Named turns come first, each shown by rows before and after it. Which turns, in which order, take the first row of each pair that follows to the second? Write the first one first, as in the answered first pair.
turn Q:
[  2 -33 -48 -35  -5  14  -3   6  22] |-> [ 36 -13 -32 -28  24 -18 -21 -26   8]
[-16  18  -6  29  13   3   4   2 -26] |-> [-29   2 -21  16  -1  16  10  21 -12]
[-23  21  15  22 -12   5  11  -2 -27] |-> [-32  -3  -7   0 -26  18  12  21  -4]
[-12  -4  20   5  -3   1   5  17   4] |-> [ -7 -11  14  -5  -3  -1  -2  20  13]
turn J:
[ -9  -5 -11 -22  -2  18 -24  26  15] |-> [-17  -4 -23  11  -6  32 -14   3 -12]
[  2  38  39 -15  -5  -9   8  33   0] |-> [  1  -6 -12 -35 -21  12   4  42  25]
[ 19 -30 -21 -10  20   8 -11 -11  11] |-> [ 13 -15 -10  22  22  11  -1 -30 -14]
turn H:
[-3 17  9  9  1  4  3 -2 -8] |-> [ 11  12   2   5   8  -4  -7 -10  -4]
[ 19 -15 -20   4   6  -5  -5  -5  -1] |-> [  8 -19 -20  -3  -6   5   0  14  10]
[-19 -10 -12  11 -18  24  18   5  -5] |-> [ -8  -1  -9  24  -6  16  17 -15 -20]
[  8  -4   5 -47   7 -24 -26  14  28] |-> [-26  10  25 -33 -15  -6  -1  37  21]
Now pairs of rows:
Each pair is 2 to 3 turns apart.
[ 23  -9 -17 -13  16 -11 -13 -19  10] |-> [-24   2   7  -6 -17  18  19  20  11]	H, H
[ -6 -13 -14  24 -19  25   5 -15 -19] |-> [ -2  14  17  29 -10   8   3 -17 -28]	Q, J
[ 14  16  21  -2  22 -39 -25 -10 -10] |-> [ 12   9  20 -22  15 -39 -26   8   8]	H, Q, H
[ -7   4   7  10  -2   5   5  -5 -19] |-> [ 11   0   1  -1  10  -7  -8 -12 -12]	H, H, Q
[ 31  21  44 -20  17 -34 -24   3 -11] |-> [ 14 -38 -48  12  -8  21 -11 -25 -27]	J, J
[  2 -21   3 -16  -7  -8  -6  -4  24] |-> [  2   1  29  -6   2 -17  -3  -7  13]	J, J, J
[  9 -14 -35 -11   1  10  -6 -11   9] |-> [-11  31  21  13   0   3  13  -1 -12]	J, J, Q
[ -6 -10 -20   8 -17  11   9   2   0] |-> [  6 -11 -27  11  -7   1   0 -12  -3]	H, H, H
[ 10  -7 -18  21   7   2 -11 -43 -30] |-> [ 12 -25 -33  10   4   9 -14 -37 -17]	Q, H
[ 27   9  10  17  21 -26 -21 -34 -29] |-> [  4  25  51 -15   5 -27 -10  22   1]	Q, J
[ 16   8  -5  -2  20 -22 -24 -13   9] |-> [-16  -7 -31  21  -6  15   0 -11  -5]	J, H, J
[  8 -12 -24  12   0  10 -17 -26  -9] |-> [  7 -20 -30   0  -1  11 -19 -16   1]	Q, H
[  9 -16 -21 -29   6  -3   0  -4  20] |-> [-11 -18 -29  -8  -8  17  15  -7   5]	J, H, H
[ 20   7  -1  17  11  -4  -2 -25 -11] |-> [ 20   2   7 -21   5  -8  -7   9  22]	J, H
[ 16   3   8  -2  17 -11  -5 -11   1] |-> [ 14   4   8   4  17  -9  -4 -16  -6]	J, Q
[ 18 -12 -23   4   8   3 -30 -16 -14] |-> [ 20  -5  -2 -22   9 -10 -37   6   8]	Q, J, J
[ 17  -7   6  24  -3   6  13 -31  -7] |-> [ 17 -17  -8  19  -4  11   9 -28  -1]	Q, H
[ 29  -2   2 -12  33 -32 -24 -22 -24] |-> [-34  -6  15 -23 -16  13  15  45  -4]	J, H, H
[ 19 -21  -9  -1  10  -3 -15 -30  11] |-> [ -1   9  26  24   6   0   3 -29 -11]	J, J, Q
[-17  10  14 -16 -13   4  25  26   4] |-> [ -8 -11  -8 -29 -11   5  16  23  17]	H, Q, Q
[  1   7   6 -14  -4  -6  -1   7  15] |-> [ 12   3  -4   0   5  -8  -7 -16   1]	J, Q, Q
[-21  -1  -6 -26 -13  32   9  20  21] |-> [ 19 -11 -28 -31  13   8 -18 -12  21]	J, Q, Q
[  5 -12 -21  20  -4   9   8 -23 -17] |-> [ 17 -17 -23  12   2   1  -1 -25 -11]	H, Q
[ -3  42  52  30  19 -36   9 -18 -25] |-> [ 14 -42 -32 -45   3 -17 -15  18  48]	J, Q, J
[ -6  13  10  32   9   3  25 -16 -28] |-> [ -8 -26 -26 -10 -10  19  19  18  16]	Q, Q
[ -4 -10   7 -35 -13  -6  -4  33  24] |-> [ 16  21  33 -12  14 -30 -11   0  -4]	Q, Q
[  1 -14 -11  -1   5   4  -6   4  18] |-> [  6   4   4  16  14  -7  -6 -13   1]	Q, Q
[-11  -9  -1  36   9  14   6 -23 -16] |-> [ 14   4  28   1  29 -21 -15  -9  12]	J, H
[-26   7  14   9 -23  16  21  16   5] |-> [ 15 -11  -4 -25  -1 -13 -11   7  32]	Q, Q
[-14 -34   7 -33  -4  -8   7  36   8] |-> [ 10 -17  25 -31  19 -34  -8  17   1]	Q, Q, H
[-19   0   5  15  12  24  -6 -12 -16] |-> [-10  -6  10 -22  14  11 -19  11  15]	J, J
[-18  -4  -1   9 -21  30   9  14  -3] |-> [ 24 -14 -11 -17   5  -2 -21   0  14]	Q, Q
[  0  11  26 -39  -2   6  12  43  10] |-> [-20   2  -4   8 -15  40  32  15 -29]	J, H
[ -5  12  25 -25  15  -9 -13  16  31] |-> [ 15 -15 -20 -16  24  -5 -25 -14  24]	J, Q
[  4   0  -3 -11 -11  -9 -13  19   8] |-> [  3  16  13   2  -7 -14  -9  12  -6]	J, J, J
[ -3  -3   8   0   2 -27 -15 -16   4] |-> [ -4  -2   6   6   2 -25 -13 -22  -2]	J, Q
[-25  30  23   7   7 -14  14  28 -14] |-> [-34  13  -9  27  -2   7  21  14 -28]	J, J, J
[-24 -12  -5   0 -16  18  15  22  14] |-> [ 17 -23 -30   2  11  -3 -10 -19  10]	Q, Q, J
[ 14  22  40  -2 -14 -23  -1  16 -16] |-> [ -4   2  22 -14 -33  -4   7  41   0]	Q, Q
[-35 -23 -44  12 -29  42  12  11   4] |-> [-20 -33 -58   7 -22  38   2   2   7]	H, Q
[ 13   7  -4  24  11  -7   0 -27 -15] |-> [ 0 25 26 19  5 -9  8 -7 -7]	J, Q
[-16   8   9  -5 -10  10   5  17   7] |-> [ 15   8   5 -11  11 -13 -16  -4  10]	H, H, J
[-24 -15  -5   1 -20  24  17  11   4] |-> [-17  13  34  -3  -9   0  15  18   5]	J, J
[ -3 -21 -33   2  -2  22  14 -18   3] |-> [ 20  12   6   8  22 -10   2 -36  -9]	Q, Q, J
[  2   4  -2 -30   2 -17   0  44  16] |-> [  0  -3 -38  28   4   4   9 -10 -31]	Q, J, J
[ -3  -9  -1 -12   1  -3  -5  15  21] |-> [-8 -6  3 -9 -2  0 -1 19 19]	H, Q
[  1   5  -5  11 -12   7  31 -13 -25] |-> [ 23 -15 -25 -16  -1  -6  11 -14  -5]	H, H
[ -9 -12 -19  13   2  15   2  -8  -2] |-> [ -4 -17 -21  -3   5  11  -3  -1  11]	Q, Q, H
[ 13 -21 -41  -9  -1   1 -12 -11   8] |-> [ 23   8 -10   6  17 -20 -17 -27 -12]	Q, J
[ -6 -15 -13   4   1  11   6  -9  -3] |-> [ 11  -4   2  -4  14  -7  -7 -15   1]	J, H, J
[ 23 -10 -10 -10  26 -27  -9 -31 -10] |-> [ 12 -29 -21 -36  11 -14  -7  -2  17]	Q, J, J
[  9   4  26   4  22 -28 -11  -7  -8] |-> [ 12  -2  20   0  23 -30 -14  -8  -7]	J, Q
[-16  -8   4 -19 -15   8  14  28  13] |-> [ 15 -24 -26 -19   5  -6  -8  -5  10]	Q, Q, J
[-22  23  29  34   1   7  19  -9 -25] |-> [ 28   5  17 -14  33 -31 -21 -14  13]	H, J
[ -4 -10 -27  25   1  16   7 -30 -15] |-> [ 19  20  23 -12  21 -27 -12  -9  11]	H, J, J
[  1 -16 -31 -20   3   7   1   9  19] |-> [ 18  15   0  -5  27 -20  -7 -15  -2]	J, J, H
[-15 -22 -12   1 -10  31   8   2  -2] |-> [ 16   9  21   5  20  -7 -10 -22 -15]	H, J, H
[-20  19  17   4  -3   7   9  14  -4] |-> [ -3   6   5 -20   3  -3  -6  21  20]	J, Q
[  2  -8 -23  11  -4  -8  -9   5  10] |-> [  9   4  -7  13   4 -21 -13   0   6]	Q, J, J
[ -3 -10 -21  -5   0   3   7   2  13] |-> [ -3  -6 -15 -11  -2   2   7   9  16]	Q, H
[  1 -15 -14  25  -2  13   8 -20 -14] |-> [-16   9  23  21  -9  10  19   6 -11]	J, Q
[ 11 -18 -25  -3 -10  14   1  -5   7] |-> [ -2  11   7  19 -12  15  15  -8 -15]	H, J
[ 20  23  21 -11  20 -27 -10 -11   0] |-> [ 10  16   1  19  15  -7   0 -32 -26]	J, J, J
[  4   4  -9 -14  17 -14  -2   3  14] |-> [  5   9 -10   4  19 -12   0 -11  -3]	J, Q, J
[ 24  -3  17  -3   7 -10 -20 -21   3] |-> [-14 -16   6  -1 -24  26   3   7   9]	Q, Q, Q
[-14 -10 -13   7  -8  13   5   1  -6] |-> [ -7  12  18  10   5  -6  -2  -3 -12]	H, J
[ 10   4  11 -22   6 -14  -1  10  15] |-> [  0 -13 -27   7  -2  12   9 -13  -6]	Q, J, J
[-23  -2   2   4 -24  13  14  21   3] |-> [-16 -14 -21  17 -19  17  10  -4  -8]	Q, J
[  4  29  23  -5  14 -15  -7  -9 -12] |-> [  7  26  12   3  15 -12  -5 -21 -20]	Q, H
[-19 -16  -6  -1 -20  42  22  33  10] |-> [ 45 -12  -4 -23  29 -12 -22  -5  18]	Q, Q
[ 10  16  19  20   7  -9   0 -20 -28] |-> [ 18 -17  -7 -30  -2  -8 -14  12  21]	H, H
[ 12  14   4 -16  -2  -6  -4  13  26] |-> [ 23  13 -10  11   9  -4  -8 -20   1]	J, Q, Q
[ -2   6  11   0  14 -17   0  -3  -6] |-> [  0 -12 -14   1  13  -8  -3 -10  -5]	J, J, Q
[ -7  48  24  45 -14  -6   6 -13 -32] |-> [  4 -20 -40 -28 -31   7 -11  31  40]	J, J
[-38  12  34   8 -13  10  10  19 -14] |-> [ -8   4   7  31  10  -3  -8 -32 -37]	H, Q, H
[ 23 -12 -18   1  14   8  -8 -21   0] |-> [ 24 -15 -14 -17  13   1 -12  -5  16]	J, H
[ -9   0  -4  11 -12   6   3  -1 -13] |-> [-3 10 14 -2 -5 -7 -3  9 -3]	Q, J, J
[ -4 -31 -48   6 -15  20  -1 -14 -14] |-> [ 11  11  -5  28   8  -9  -5 -39 -40]	Q, J
[ -1  -4  -2 -21   4 -23 -13   5   6] |-> [-12 -19 -22 -13  -7  -4  -5   4   2]	H, Q, J
[ 26  -3  11  -2  10  -7 -11 -41 -19] |-> [ 29 -24  -8 -23   5  -4 -16 -26   3]	J, J
[ 12 -25 -24 -24 -17  -4  -8  10  24] |-> [ 28 -18 -29  -1   0 -14 -15 -27   0]	Q, J
[-23 -22 -29   1  -1  19  15  16  -1] |-> [-11   9  17 -23  13 -11   6  33  13]	H, J, J
[-16 -10  -8  10 -22  29  20  10  -6] |-> [ 17  -9 -18  19   3   7   0 -31 -18]	H, H
[ -9   3  11 -12  -8   3   2  15   8] |-> [  5  13  12   7   6  -8  -3  -9 -12]	H, H
[  3  10   3  -4  40 -21 -10 -46 -28] |-> [-10  -9   6 -60  22 -16 -11  13  24]	J, H
[ -2  18  15 -18  -3  -6   8  27  41] |-> [-18  12 -13  36 -13  24  24 -10  -3]	J, J
[ 19 -18 -16 -11   1  -6 -27 -21  17] |-> [-29  -1  10   5 -27  21   7  14   9]	H, H
[-14  22  23 -11   9   3  18  17  -2] |-> [ 15  15   9 -12  30 -18  -1 -10  -6]	H, H
[-8 12 17  4  3  7 19 13 -1] |-> [ 22   4   2  -2  22 -10  -1  -9  -1]	H, H
[  6 -23 -15 -29  -9   8  -7  20  29] |-> [  1 -18  -8 -30 -11   7  -4  27  29]	H, Q
[-14 -18  -9  -5  -4   4   3  23  18] |-> [ -2  10  16  21  16 -15   0  -6 -11]	Q, Q, Q
[ 15 -38 -46   3  26   8 -10 -24  11] |-> [ 29  -3  -7  13  47 -17 -16 -39  -7]	H, Q, Q
[ 5  0  6 -8 -1 -2 -5  6 16] |-> [ -1   3   0  15  -3   9   3 -10  -4]	J, J
[ -4 -20 -25 -18   2   4   6  17  20] |-> [ -6  18  11  22  14  -5  16 -10 -24]	Q, Q, Q
[  1  13  48 -32   0 -21 -30   4  -2] |-> [  5 -24   4 -50  -9  -7 -38  10  19]	Q, H, J
[  5   2  -2  -8   0 -14  -3  -6   6] |-> [-9  8  5 -5 -9 -7  8  4  5]	H, H
[ 37 -11 -25 -12  23 -28 -32 -43  -5] |-> [-11  44  60  -7   0 -25   2  10  -8]	Q, Q, J
[  4  12  17  17   8   6  -1  -2 -14] |-> [ 18  -8  -1 -11  11   0 -16   7  10]	H, H
[  3  23  14   1  13  -8  -6  -5 -21] |-> [-21   9   1  -3  -8  16   9  16 -12]	Q, Q, J
[ -8   2  12 -26  -7 -21 -18  13  29] |-> [-23   3  -8  28 -14   4   0 -26 -20]	J, J
[ 12   1   8  -4   6  -8 -18  -8  -5] |-> [-13  -8   0  -5 -16  14  -2  11  -1]	Q, Q, Q
[ 16 -11 -20  -6   9  -5 -23  -6   5] |-> [ 18  -7 -15  -7  11  -9 -25  -9   4]	Q, J, J
[  9   7  21   1  14 -17  -6  -5  -3] |-> [  5  10  26   3  13 -14   0   0  -5]	H, Q
[-24  -9 -14  11 -15  26  14   9  -1] |-> [-10   9  21 -17  -2  -3   3  28  20]	J, J, Q
[ -7 -11   5   1 -33   0   6  23   5] |-> [  1   7  26   2 -25 -14   3  20   0]	H, J
[  7  37  23  15  18 -14  -3 -21 -20] |-> [ -7  20  23 -32   0  -6  -3  32  24]	J, H
[16 -2 -7 -8  5 -7 -5 -1 13] |-> [-8  8  8  2 -8  6 13 12  7]	H, H
[ 15 -15 -20 -36   6 -10 -13   7  24] |-> [  7  -8  -4 -40   4 -10  -9  19  28]	H, Q
[  5  15   9  12   6  -5   0 -14 -17] |-> [  4  21  20  -3   5 -10  -2   0  -6]	J, Q
[ -1  -6 -13   8  -3   9   9 -11 -12] |-> [ 17  -5  -9 -12   7 -10  -5  -6   2]	J, H, J
[-14 -36 -45 -24 -19  26   1  21  23] |-> [ 38   7  -7   2  33 -29 -28 -40 -12]	Q, Q
[-13 -11 -22  33  -1  17   5 -24 -26] |-> [  9  16  14  25  22 -13  -9 -30 -27]	H, J
[ 20 -12  -1   6  21 -15 -28  -9  24] |-> [ 14  -2   6  32  19  -8 -18 -24   0]	Q, Q, H
[-16 -16  -4 -15   3   1 -34  16  42] |-> [-18  -3  15 -15   5  -7 -31  22  41]	Q, H
[-11  12  25   2 -16  30  21  15  -2] |-> [ 11 -23 -20 -18 -13  31   3   7  17]	Q, J, Q
[ 30  20   7  16  28 -11   3 -43 -18] |-> [ 18  39  36  10  24 -13  10 -22 -13]	J, Q
[ -1  25  38  12   4 -24  -7  -4  -5] |-> [-32  -8   3   6 -28  14  10  21  10]	Q, Q, J
[ -2 -19  -9 -30 -13  -3 -20  19  38] |-> [ 20   3  -3  17  13 -20 -27 -40 -10]	J, J, H
[  7   3  -2 -35 -10  -6   5  17  22] |-> [  9  -5 -12 -34 -11  -1   5  12  21]	H, J, Q
[-33   8  -7  11  -7  17  22   0 -11] |-> [-26  -9 -27  -6  -9  20  13   5   4]	Q, J, Q
[ 15 -18 -10 -19   7 -21 -29   6  18] |-> [ -7  18  23  29   4 -15  -6 -10 -25]	Q, Q
[ 10  -3  -1   6  15 -21 -10  -3   8] |-> [-11 -14 -15  21  -1   4   4  -1  -2]	J, H, J
[ 17 -24 -34   2  21 -12 -25 -40 -16] |-> [-19 -27 -41  21  -6  23   1 -26 -27]	H, J, Q
[  1 -10 -16  -5  -2  -4 -15   5   6] |-> [  4   7   4  -3   4 -18 -18   2   2]	Q, Q, J
[ 20  18  22  -9   6 -34  -9  -9   2] |-> [  5   3  13 -30 -12 -22  -4  21  24]	Q, J
[  9 -26 -56   9   8  10 -15 -18   4] |-> [ 20  32  25  -3  30 -34 -21  -5   3]	J, J
[ -6 -16  18  -1 -37   6  19  -1  18] |-> [ 25 -14  18 -12 -17 -19  -2 -17  24]	Q, Q
[-13   8  34   7   9  13  20  23   8] |-> [  8 -14  11 -22  18   0   1  23  32]	J, Q
[ -5   7  -6 -16  -8  10   0  32  14] |-> [ 20  19   6 -10  15 -16 -14   8   2]	Q, Q
[  5  42  27 -17  13  -3  -5  24   4] |-> [ 30  14 -11 -33  23  -9 -25   9  16]	J, Q
[ 11  10  -8  12   6 -14  -4 -26 -16] |-> [-18  -3 -16  12 -19  13  15  -1 -10]	Q, Q
[ 14   4  -8 -20  13 -35  -8   9  10] |-> [  1   2 -27  18   7 -15   3 -19 -23]	J, J
[ 16  -6  -1 -15   1 -26 -20 -11  29] |-> [  6   1  -8  27  -3 -11  -4 -38  -7]	J, J
[  9   7   1   7  16 -19 -14 -21  -4] |-> [  7 -13 -22  -1  10 -10 -17 -17   9]	J, J
[-27  -8  -1  14 -17  24  19  12 -13] |-> [ 20   8  10   8  22 -20 -12 -22 -17]	H, H, J
[  7 -20 -23 -29 -15  10   2  17  18] |-> [ 13 -20 -38   2  -9  15   4 -17  -9]	J, H, H
[-9 13 17  1  3  2  7 12 -1] |-> [ 14  -7  -9  -8  12  -6 -10  -1   8]	H, H, J
[-12  19  11  27 -26  22  19  18  -5] |-> [ 19  -3  -4 -21 -12  -2  -9  30  36]	J, J, Q
[ 25  12   8  52  15  -9   9 -41 -30] |-> [-19 -29 -28  24 -31  39  31  15   7]	Q, Q
[ 34   1  12   1  16 -18 -16 -35 -14] |-> [-23  -2  11  20 -24  28  22  -3 -22]	Q, Q
[-15  -1  25  17 -19  -4  19  18 -13] |-> [  2 -15  18 -15 -13 -18   4  30  15]	J, Q
[  1  16  23   4   9 -10  -6   7  -6] |-> [ 10 -11  -7 -14   8  -6 -16  10  13]	H, J
[ 34  -8  16 -15  12  -9 -13  10  25] |-> [15 20 41 23  7 -1  6  0 -7]	H, H, H
[ -2 -23 -23 -14 -16  24  -4  -1  12] |-> [ 22 -12  -7 -27   2  -2 -19  -8  18]	Q, H, Q
[ 10  16   2  18   9  -7  10 -21 -19] |-> [ 11  24  20   1  12 -17   6  -6  -8]	Q, J, H
[-18  -9  13  34 -19  18  11   4 -23] |-> [-14  -4  34   0 -17   4   5  36   8]	J, Q
[ 0  2 19  5 -7  7 27 10 -1] |-> [ 12 -16  -3 -14  -3   2  14  10  15]	J, J, Q
[ 30  -4  -5  10  16 -26 -12 -29  -5] |-> [ 19  15  33  -8  11 -32  -5   3   9]	Q, J
[-7  9 14  0  1 -4  2 13 -4] |-> [  7  -8  -8 -10   5  -8  -9   4   4]	H, H, J
[ 12  -6   2   1  -2 -17 -12 -19  10] |-> [-12   3  10  20 -15   0   6 -14  -4]	Q, Q
[  0 -18 -36  12  -5  19   1 -12  -5] |-> [ 14  22  26 -11  14 -21 -10   9   6]	J, J
[  6 -10   7 -21   6 -13  -9  10  17] |-> [-15   7  23   7  -6   1  11   9  -5]	Q, Q, Q
[  7  -1   5 -20   2  -5  -5  18  20] |-> [  5 -18 -24  -9  -4  11  -2   3  12]	J, H, Q
[ 29  -6 -19 -21  26 -18 -20 -14   3] |-> [-28   7   8 -15 -15  16  19  34   5]	H, H
[ 14 -32 -33   3  -6  15   4 -15  -9] |-> [-10 -25 -22   9 -19  29  21   0 -12]	H, H
[-27  18  34   7 -17  10  17  28  -3] |-> [  0  -8  10 -34  -7  -6  -8  36  31]	J, Q
[-11  -5  13 -27 -15   5   9  40  30] |-> [  4  -7 -18  35   4   8   7 -34 -28]	J, H, H
[-34  13   3  22 -17  23  25  12 -15] |-> [ 10  32  35  -8  19 -29  -6   3   2]	H, J
[ -7  14  23   3 -13  -9   4  15  -6] |-> [-11 -12 -14   3 -24  11   6  12  -1]	J, J
[ 24   5  13 -18   3 -19  -7   9  19] |-> [ 22  11  20 -11   6 -21  -6   5  12]	Q, H
[  4  -8  16 -22  17 -19 -12  16  10] |-> [-16   8  34  -1   6 -11   2  18  -7]	H, H
[ 13  -1   8 -43   0  -3  14  22  38] |-> [ 22 -26 -36 -28   3   8   8  -7  26]	Q, J
[-29  -8 -11  15 -24  25  20  11   0] |-> [ 20  18  15  14  18 -25 -11 -24 -11]	H, H, J
[ -2   2   6  19   2  23   7   0 -10] |-> [  1 -11  -9  10   1  26   4   2  -4]	H, Q, Q
[ 11   5  -4  28   7   0  -2 -30 -22] |-> [ -4  27  33  17   0  -6   6  -1 -14]	J, Q
[ 14  11  17  19   9 -21   4 -35 -27] |-> [ 28 -22 -20  -6  10 -18 -12 -32  -1]	H, J
